[[-26  19  35  66  -5  -8  -4 -19   3 -29 -22  -6  43  -6 -88 -32]
 [-60  12  18  11  36  32 -52 -40   3 -61 -27 -12   8 -26 -44 -18]
 [ 17 -17 -37 -52 -25   3  -9  37 -16  39  38  13 -47   1  74  17]
 [ -6   8 -21   4 -45 -15  32  48 -40  46  -9 -25 -44 -43 -54 -30]
 [-68  11   1  -5  20  36 -58 -17 -14 -44 -22 -18 -21 -45 -42 -24]
 [-43   1 -25 -18 -50  12 -64  37 -42   7  38  12 -50 -24  -4 -27]
 [ 18 -19 -30 -69  16  16  -4  11   3  20  17   4 -37   0  93  39]
 [-60   8  -1  15 -40  13 -85  11 -28 -26  31  17 -15 -14 -32 -38]
 [ 56  -4   2  31 -54 -49  38  29   0  42  39  31  24  52   9  -2]] | 9

[[-14   9  48  16  36   0 -41  13  -6 -40]
 [-33 -18  39  15  46 -19   0   9  -6 -14]
 [-13  -3   0   0  43 -28  25  10  -6 -32]
 [ -5   0   9  21  11  11   0   3  -6 -19]
 [  3   0 -30 -11  40  -3 -48   0  -6   1]
 [ 16   0   0   5  27   1 -46  -2  -6 -31]
 [  0  41 -24   1  64 -20   0 -25  -6  20]
 [  0   8  29  21  70 -30   7 -16  -6  -1]
 [ -9   0  19 -20  64 -31   0  10  -6 -25]] | -6

[[-57  74  62  14   4  -6 -51  38  74 -34 -27 -39]
 [-35 -39 -26  30 -83 -66  64  68 -49 -60 -44 -38]
 [-60  -2 -19  74 -85  21  35 -67 -36 -37 -46 -70]
 [-64 -37 -53  71   6 -67  51 -60 -52  16  28 -56]
 [ 77 -19 -36 -44 -79  -3  23  41 -39   7  67  60]
 [-55 -83  73  11  16 -22  84   8  -7 -70  59  37]] | 59

[[ 36   6   6  -3 -23 -75 -11]
 [-15   8 -13  -4  24  27   9]
 [-16  -8   2   7  11  39  -1]
 [-53  -5  -8  -1  27  75  35]
 [  3  -3  14   8  -4  56 -28]
 [-50 -25 -16   1  28  40  46]
 [ -4  15   5  -6  -2  27   1]] | 27

[[ -1 -29 -32  20  20 -14 -46  17  23 -20 -51   6  -7]
 [-44 -11 -27  36  10  12 -52  44  26  11  11  29  -4]
 [-37   6  21  -6  40 -14  58  42  18 -28 -60 -20 -31]
 [ 71  19 -32  -5 -11  10 -46 -37 -20  35  22 -26  16]
 [-42  13   8   8 -30   9  22  33   7 -43   0  15  -2]
 [-17  -2  -4  -5  -3 -31  18   9  23 -22 -59  -2 -16]
 [-73 -21  -9  30  30   3  27  35  48 -37 -34  51  -9]
 [-28 -30  27  -9  23 -45  87 -12 -14 -20 -19 -11 -12]
 [-40   9  10  15  18  36 -28  52  42  11 -35  48 -76]] | 48

[[ 20 -53 -35   7 -26  66 -61 -19 -29 -24  -3  -9]
 [ 10 -37 -28 -14 -11  34 -64  -2 -13 -41 -26  -5]
 [ 25 -49 -37   9 -28  67 -62 -19 -30 -23  -2  -5]
 [-42  72  64 -31  -9 -31  58 -13  42  12 -24 -23]
 [-20  16   3 -37  -2  16 -32 -12 -10 -12 -47 -20]
 [-39  80  64 -38  -8 -43  52  -5  50   1 -34 -23]
 [-23 -42 -15 -17   5  37 -31 -31 -36   2 -22 -27]
 [ 23 -59 -34  11  -9  16 -54  -2 -33 -26  -4  -4]
 [-22  28   4 -31 -28  30 -32 -39   3  -7 -12 -36]
 [-49  82  66 -41  -5 -31  56 -14  40  15 -37 -30]
 [ 63 -40 -50  47  -9 -32 -26  31 -19 -14  63  51]
 [  7 -38 -24  -7  -8  31 -55  -9 -29 -26 -28 -16]] | -28
---
[-1.30 -0.83 -0.26  1.08 -0.49  0.24] Answer: -0.26

[[-0.21  0.13  0.07  0.00  0.14  0.00]
 [-0.08 -0.02  0.11 -0.06  0.00 -0.01]
 [-0.08  0.09  0.16  0.05  0.24 -0.02]] Answer: 0.16

[[-13.5  -0.3  13.7   5.9  -0.4   1.4]
 [ -8.0   5.9   0.8   2.1   6.4   4.7]
 [ 16.3   3.7  -0.3   2.2  -7.6   4.2]] Answer: -0.3

[-17.484  -3.680  -8.071 -16.811 -16.266  14.236] Answer: -8.071

[-1.70 -0.85  0.09  1.31 -0.46 -0.39] Answer: 0.09

[[ 0.08  0.17 -0.05  0.00 -0.12 -0.18]
 [-0.03 -0.22 -0.15 -0.04 -0.18 -0.05]] Answer: -0.15

[[-0.056 -0.004  0.010  0.080  0.039  0.024]
 [-0.002 -0.072 -0.133 -0.203 -0.139 -0.155]
 [-0.085 -0.021  0.069  0.135  0.011  0.082]] Answer: 0.069
